[[-121.4 -170.1  137.1   71.5  -67.7]
 [-193.8    5.7  123.6  150.8  -16.1]
 [  21.6  206.2  -60.0  109.2  -29.2]]
The fifth entry in reading order -> -67.7
The third entry from the end, reading row by row is -60.0
The entry directly below 71.5: 150.8
The entry just left of -60.0 -> 206.2
Read off the entry directly below -170.1.
Answer: 5.7
The centre entry -> 123.6
The bottom entry of the column that holds the smallest entry: 21.6
Read off the second entry in reading order.
Answer: -170.1
The entry in the bottom-right corner is -29.2
Read off the third smallest entry.
Answer: -121.4
Read off the smallest entry.
Answer: -193.8
Read off the entry directly above 150.8.
Answer: 71.5

[[14 58 68 21 55 51 19]
 [39 40 35 66 10 48 26]
 [63 19 64 70 55 26 17]
 [43 62 11 40 32 66 61]
 [71 17 12 20 29 52 64]
 [31 66 79 41 70 17 57]]
Counting starts at 1.
Give the entry at row 1, column 3.
A: 68
The entry directly above the smallest entry: 55
The bottom-left entry is 31
The top-left entry -> 14
Give the largest entry.
A: 79
Give the bottom-right entry.
A: 57
Give the entry just left of the largest entry.
A: 66
The entry directly below the smallest entry -> 55
The entry at row 3, column 1 is 63
Give the entry at row 2, column 2.
A: 40
The entry just right of 68 is 21
Give the entry just left of 48.
A: 10
Give the top-right entry.
A: 19
Give the entry at row 2, column 3.
A: 35
The entry directly above the largest entry: 12

[[-126.2 -183.0 -245.7 -189.0  -93.3 -161.3  -90.5 -215.9]
 [ 191.8 -237.1 -117.8 -250.1 -137.4 -165.7   -6.3 -245.6]
 [ -88.9 -220.2 -208.7 -207.8 -156.0 -190.7 -118.3 -246.4]
 [-141.7 -196.7 -244.1 -250.7 -107.2 -201.5 -113.1 -231.6]
 [-140.7 -216.1  -96.6 -200.9 -140.0 -145.7 -126.4 -227.1]]
Indices start at 1.
The top-right entry?
A: -215.9
The entry directly above the smallest entry?
A: -207.8
The entry in the bottom-left corner: -140.7
The entry at row 1, column 1 -> -126.2
The entry in row 1 and column 3 is -245.7
The top entry of the column that holds the smallest entry: -189.0
The entry just right of the smallest entry is -107.2
The entry directly below -189.0 -> -250.1
The entry just left of -245.6 -> -6.3
The entry in row 2 and column 1 is 191.8
The entry at row 3, column 2?
A: -220.2
The entry just right of -216.1?
A: -96.6
The bottom-right entry: -227.1
The entry at row 3, column 3?
A: -208.7
The entry in row 2 and column 3 -> -117.8
The entry just right of the largest entry?
A: -237.1
The entry directly below -220.2?
A: -196.7
The entry just left of -245.7 is -183.0
The entry just right of -140.0?
A: -145.7
The entry just right of -118.3: -246.4
The entry in row 3 and column 1?
A: -88.9
The entry just left of the smallest entry?
A: -244.1
The entry just left of -118.3?
A: -190.7
The entry just right of -244.1?
A: -250.7
The entry directly above -246.4: -245.6
The entry directly above -165.7 is -161.3
The entry just right of -140.7?
A: -216.1

Questions about the row below.
1) Report the entry just left of the smallest entry.
2) Report the entry just right of 12.
[12 46  0  8 43 -1]
1) 43
2) 46
